Each row is where one point has got to under a steady rotation. How many steps took it there?
The counts run from 0 to 549.
[-22   7  -8 -11 -35 -26  -6  -4 -14   5 -21   6  -5  -2 -35  11   9  26
  -4   8  -5 -20  -4 -22  17 -21  -6   1   9  -9  14 -21  16 -26  13  -5
 -22   7   0   9  14  35  -7   8  -1  19  -1   8  -5 -13 -15  -8   5  -8
  33  20  -2   4  -6 -17  -8   1 -31   0   6  -3   2 -29   7   8  14 -36
  35  20] : 203
[ -1   0   2  -8 -33 -15  19  -4   5  22 -12   4  11  15  -7  22  13  28
   6  -9 -17  -5 -25 -18   9 -19  -2 -10  26  -7  18 -35  29 -19  -3 -21
 -18  -5  -9  -7   6  22   7 -10  -1 -10  12  -3  -6  -9 -10 -21  32 -11
  45  21 -19  10 -19 -23  13  -2  -7  -2  16  -9 -10 -11   5   5   6 -25
  15  14] : 144
[  3  25 -23   2  22   4  25   2 -22  -7  12  21 -13 -23 -29 -23   8  -8
  11  -2   4 -30  21 -41  30   1 -14  -4  13  -3  -4  -5 -15  11   6   2
 -39  15   5  28  -3 -10   1  16  13   5 -28 -25   0 -22  17   2   9   0
   8  21 -11 -18  -2   7   1  -3  -2  13  16  -5 -23 -21  22  19  23   5
  11  10] : 229
[ -5  14  -7  -5   6 -11  -2   3 -15  10   9  19 -13 -22 -14 -30  23 -17
  -9   1  -1 -13  -9 -44  31  -4 -21 -26  18 -27   1   2   2 -13 -30  -7
 -13  10 -15  21  -8   0  29  11  11 -12  -7 -19 -19  -5  34 -23  42   7
   3   5  -3 -21 -12 -14 -18 -15   2  22  12   2 -25   1   0   9  -7  -6
   1   0] : 414
[ -7  15  -1   5 -41 -15  30  -3 -11  10  22 -19   4  13 -12 -18  18  -6
 -14   2  -6 -16 -28  -9  25 -23 -13 -19  24   1   4  11   2 -10 -31 -26
 -12   1 -10  -6 -18  21   5 -13   3 -20   2 -25   7 -12   2 -19  45 -14
  34  -2 -11   7   2  -8   7  18 -14  10  -1  -1 -30  13   6  13  10   9
   8  20] : 471
[-12  12  -7 -34   0 -14  15  -3   7   2  -5  20  -8  -4 -22 -18  -2  13
  -3   9   3 -31   3 -39   4 -19  -4   2 -19 -25   5 -11  26 -14  17  -5
 -17  -3 -22  15  -7  -6 -19  26  23  15 -10  23 -16 -13  -2  31  21   7
  -4   3 -29  -3 -16 -17  -4   2   6  -5  11  -5   0 -32  15  16   8 -34
  39   6] : 388
[  4  14  -8  -9 -23 -15   4  11 -31   0   6   7 -19 -12 -17  -4  48 -10
  -7   0 -17 -14 -16 -25  20 -25 -19 -19  28  -9  17   3  -4  -5 -34  -6
  -8   3 -13  12   2  20  26   4  -5  -4   8 -24 -19 -18  22  -8  23 -15
  25  13  10 -20  -3 -13 -19 -25  -8   7   6  -1 -20  -2  -6  24  11  -5
  15  14] : 195
[ -4  32 -24 -30   1  12  32  -1 -16 -16  24  -9   4  10 -10  -6  13  -9
  -6   9 -13 -24  -9 -14 -14 -28 -20  10  15  -8  14  -4  15  -4  17 -14
 -27  -5 -22   1  -6  25 -16  20  11  -1  -7 -18  18 -22   6 -11  19  -6
  13  20 -29  19  -4  -9  14  16  11  16   5  -6 -40  -3  -7   6  19 -17
  11   8] : 222
[-16   7 -10 -35  -3 -22   7  -7   5  10  13   8   7  18 -15 -16  -4  17
   5  19  -8 -31   2 -33  -1 -21   1  10 -15 -25  -7  -3  35 -16  14 -15
 -18   1 -17   3  -1   0 -22  15  17  16  -8  15 -10 -21 -13  32  14   3
  14  -1 -34  11 -26  -4  -2   6   2  -5   6   1   8 -24  12  20  24 -34
  26   8] : 390
[ -7   5   1  22 -33 -16  23 -14   8  43   2  -2  -2  16 -15  10   2  19
  -6  -6 -17 -20 -29 -20  22 -15  -8 -36  13 -25  10 -12  18 -17  -1 -10
 -19  15   0   9   3   9   0  -2  -3  -3 -16   7  -9   1 -14   9  43  -7
  38  11 -16   5 -15 -18  -2   7  -6 -12   5  -3 -16  -5   7  28  14 -10
  15  -8] : 360
[-24  11  -9  -9  -3 -13   3 -17  -4  20  17 -16   7  11 -11 -31 -17   2
 -17  24  11 -14 -11 -27  16  -4 -15 -15  -3 -31 -12  10  25 -28   0 -21
 -18   5 -20  -6 -25  17 -10  13  11 -10 -17  -1   8  -5  -4 -22  46   7
  13 -11 -39  19 -13 -10   6  18   1  25  -1   5 -23   2   2 -10   4 -15
  13  -1] : 406
[-22  24 -22 -14  18  -8   7  -3 -13 -12  10   3  -7 -25 -37 -42  -5 -14
   4  16   8 -34  19 -41  10  -7  -7   4 -13 -18  -1   7   0 -16   7  -7
 -30  15  -9  24 -13   4 -10  23  28  18 -29  -4   6 -15   3   8  13  16
  -7   1 -19   3  -1  -4 -10  19  -2  14   9   4  -9 -18  19  17  16 -21
  10  14] : 511
[  0  20 -15  23 -17 -18  22 -20 -11  21  19 -16   7  14 -22  -1  -2  13
  13   4 -11 -23  -9 -19  16  -2 -10 -11  24  -2  -6  -7   3 -11   4 -20
 -39  18  13   2  -8  14  -1  -5  -8  -4 -25 -16  21 -22 -18  -6  19  -8
  50  14 -26  18 -10   3  16  14 -13  17   4   3 -22  -2  21  11  35   3
  -6   8] : 237
[  4  15  -8  15 -11 -12  33 -17 -19  16  10 -15   0   9  -6  -1   8   5
  11  -4  -8 -15 -14 -15  11   3 -10 -25  34   7  10 -13  -4  -2  -5 -20
 -31  13   6   8 -16  15  15   1  -8 -13 -22 -22   6 -22  -5 -21  29  -9
  56  16 -25   9 -10  -5  13  -3   5  20   3   1 -33   1  18   1  28   9
 -14   1] : 239
[  8  11  -8 -19  30 -13  32 -23  -3  10   6  17   2 -12  -3 -12  11   3
  19 -16   1  -6  10 -39   6  18  -1   9   0   9   2 -25   6  15   7   7
 -25  -6 -18  11 -18 -19  12  14  28 -10 -11 -17 -30 -22   0 -16  20  -2
  14   8 -32 -10 -23   4  24 -16  36  17  12   0 -22 -21  11 -11  14  -1
   0  11] : 336
[-18   8  -8  21 -19 -35   2 -26 -11  29  11 -18  -3   7 -31 -10   1   8
 -10  11  -6 -25  -4 -23  23  -6 -13 -20  -4 -21 -11   5   7 -21   6   1
 -26  26  15  15  -5  19  -8  13  -3  13 -31   0  -3 -17 -23  13  20  -4
  41  -3 -12  18  -9  -2  -4  12 -13   6  -4  11 -10 -12   9  23  29   0
  13   0] : 297
[-21  25 -22  -6  16  -8   5  -7 -16  -6  13   0  -7 -15 -35 -32  -4  -8
   0  21   0 -39  17 -38  15 -12 -10   5  -8 -21  -9  10   4 -19  16  -3
 -33  21  -1  20  -5   4 -17  23  20  18 -26  -1  12 -16  -2  12   7  13
   3   4 -17   8  -3   2 -10  27 -11  13   6   4  -9 -20  14  22  22 -18
  15  14] : 512
[-19  15 -11 -35 -24 -11  24 -14 -10 -18  -4 -11   5   7 -14  -8   4   8
  -9  12  13 -17  -3 -15  -7 -25  -7  18  -3   6  23 -11  22 -11  19  -9
 -16 -11 -23  -5 -17  37 -24  22  14   8   0   3   4 -17 -15 -16  20 -11
  21   9 -29  24  -1 -17  16  16  -2  10   3  -4 -18 -26   3  -8   9 -26
  33  19] : 499
[ -3  11 -16 -11   7 -15   5  -9 -16   4  -4  26  -8 -29 -38   2  24  -3
  -2 -11 -18 -14  15 -42  21 -10  -9  17 -14 -11   0 -18   7   3   5  30
 -35   7 -12  23  24   1   4   8  31  14   1  -9 -30  -9   5  -1   1  -2
  -8  20  11 -14 -14  -5  -1  -7   2  -7  11   1  -5 -24  -8  28   4 -17
  27  29] : 323
[ -7   5  -4 -22 -16 -33  27 -17   1   4  -7 -10   8  11 -11   7  20  13
  13   2 -24 -22  -4 -16 -27 -23  13  10   2  12  23 -24  22  -4   5 -17
 -24  -3 -16   7  -6  14  -5   4  13   8   7   7 -12 -22 -31  16  12  -2
  42   5 -19  25 -21 -10   7   9   6  -8   6  -4   3 -21   9  16  28 -31
  -1  14] : 268
[-21  13  -9 -14  -4 -19  31 -24  -4  -7   1  -5   4 -13 -32 -34  -7  -4
 -11   7  19 -17  17 -24  16  -5   0  22 -35  14  -5   4   7  -2   6   4
 -18  -2 -16   6 -22   5 -29  13  43   7 -13   1  -6 -12 -20  -2  20  -3
   3 -10 -20  12   2   2  20  28   0   4  -3   6  -6 -25  14   8   9  -7
  30  31] : 279
[  0  27 -21  -7   7 -10  22 -15 -23   8  31 -12  -8   8  -7  -8  23 -17
  -4   8 -13 -26  -9 -22  -5 -16 -17 -16  19 -22   7   9  -1  -2   4 -10
 -30  13 -14  13 -11  16   1  25  -4   0 -28 -15  -1 -24   3  10  22  -3
  27   7 -24  12 -12  -8   1  -4  21  16  -2   1 -41  -1  -6  22  34   2
  -6 -21] : 6
[-28   5  -8  23 -11 -28  -1 -28  -6  17 -15 -17   6 -22 -32 -18 -11   4
  -3   9   8 -10   3 -32  16  11  -3 -14  -4 -10   8 -13   0 -29   0 -11
 -30  24  10  12 -16  22   7   3  22  -1 -18 -10   6  -2 -20 -42  30  14
  29   2  -9  17  -5 -11   4  27 -16  22   4   5  -9  -7  14  -3   2 -18
   1  11] : 528
[-17  10  -4  17 -10 -14  14 -15 -10   9 -15   7  -4 -33 -39  -5  16  -8
 -19 -14 -11   1   3 -28  33   1  -8   5 -16 -10   7 -20   2  -3  -6  19
 -25   8  -9  22  11  18   9  -4  41   0   8 -12 -17   9  -4 -36  23  -3
  -5  12  13  -8  -1  -9   6  14  -7   1   7  -2 -15 -13 -10  18 -16  -6
  21  35] : 29
[  8  14  -9 -35  -5 -15  23 -14 -18  16  26   8  -1  34  -2  -9  16  15
   7   4  -6 -21 -10 -24   8 -14 -12   3  16  -6 -14  -1  21   6   7 -12
 -15 -10 -14  -9 -10  -2  -8  14 -16  -2 -10 -10 -18 -35   3  19  13 -20
  36   9 -44   1 -20   2  18 -20  16   7   2   1 -18 -18   8   6  37  -8
  22   6] : 394
[ 11  10 -13 -18   5 -18  29 -26 -16  19  21   9  13  18 -10   8  18  15
  15  -8 -26 -14   2 -25  -6  -8  -6  16   7   3  -8 -22  23  11  11   5
 -36  -4 -15  -2  12   8  -5   3   8   1  -3 -20 -16 -31  -7  -1   5 -17
  34  18 -31  12 -25   9  27  -7  15   5   1   4 -17 -16  -4  12  38  -6
   3  17] : 332
[-14  10  -9 -13 -22 -20  32 -13   7   0 -18  -4   0  -1 -17  14  11  18
   9   1 -10 -22  -5 -18 -17 -26   8   4  -1   5  38 -27  19 -10  16  -8
 -19   3  -6  16  -3  19 -12  11  15  16  -5  17  -6 -12 -30  15  19  -7
  33  12 -15  16 -12 -18   5  10   0 -19  11  -9   1 -31  11  20  14 -34
  19  12] : 266
[ -6   9  -8  13  -5 -12  16  -5 -21  -3  -9   8  -9 -40 -35 -11  36 -17
  -7 -14 -19  -4   5 -34  23 -12  -8   3   0   0  11 -14 -10   0 -24  14
 -26   5 -12  21  14  10  24  -3  37   0  10 -26 -15  -4   9 -30  23   1
  -1  12  25 -10   1  -9  -9   5  -9   6  13  -3 -13  -6  -3  28  -6  -4
   3  35] : 539
[ -8  12  -5   2  16 -10  28 -25   2  18   4  10  11 -12 -31 -30 -18   6
   1  -5  12 -11  14 -34  34  15  -8  14 -25   2 -18 -14   6   1  13   8
 -34   7  -7   6 -10 -11 -17   2  40   0 -20 -12  -8  -5 -11 -18  23  -3
  -4   5 -26   2  -6   9  31  21   5  11   5   8 -15 -20  13   0   4   1
  19  28] : 340
[ -4  10  -7 -22   7 -21   8 -22 -13  21  33  -1  18  27  -9 -14  -2  16
   8  10 -10 -12  -4 -26   7   2  -5   8   7 -12 -31  -2  28  -6   4 -13
 -30   0 -18 -17 -12   5  -8   2   2  -9 -11 -18  -2 -30  -7  -9  15  -8
  33   1 -45  17 -27  11  24   1  12  31  -1   7 -21  -7   3  -8  32  -9
   1  17] : 114
[-13  19 -16   8  18  -2  19  -5  -1   5  -5  10  -7 -22 -27 -19 -14   3
  14   8   3 -34  10 -41  20   4 -11 -16   9 -16  15 -12  -4 -14  19 -10
 -36  24   9  31 -14  -3  -1  19  13  12 -37  -3  11 -12  -1   6  17  15
  16  13 -20  -3  -4  -5  -5  14  -2  12  15  -2 -16 -21  32  10  15 -18
   5  -7] : 232
[  4  10  -6   9  -5 -12  10   5 -17  26  28  10   2   0 -12 -12  29  -5
   0  -6 -36 -12 -18 -32  28 -13 -16 -23  27 -24 -16   1   9  -8 -32 -10
 -27  10  -8   6  12   0  26 -11   6 -15   2 -26  -9 -13  22 -10  29  -3
  20  11  -3 -11 -18  -3  -9  -7  -6   9  10   1 -25  18  -1  29  12   5
 -13  16] : 132
[  3  24 -19 -36   6  -8  25  -8 -37 -25  29   2  -3  -3 -19 -28  34 -20
  -2   3  -4 -17   8 -26   7 -19 -12  25   5  13  -6  14   3  16 -13  -4
 -22 -12 -21   0 -11  11  -5  16  16  -2   1 -31  -9 -34  18  -9  10 -11
   6   3 -14  -4   1   4  12  -5   9  19   1   2 -25 -13  -2  11  21   5
  10  32] : 505
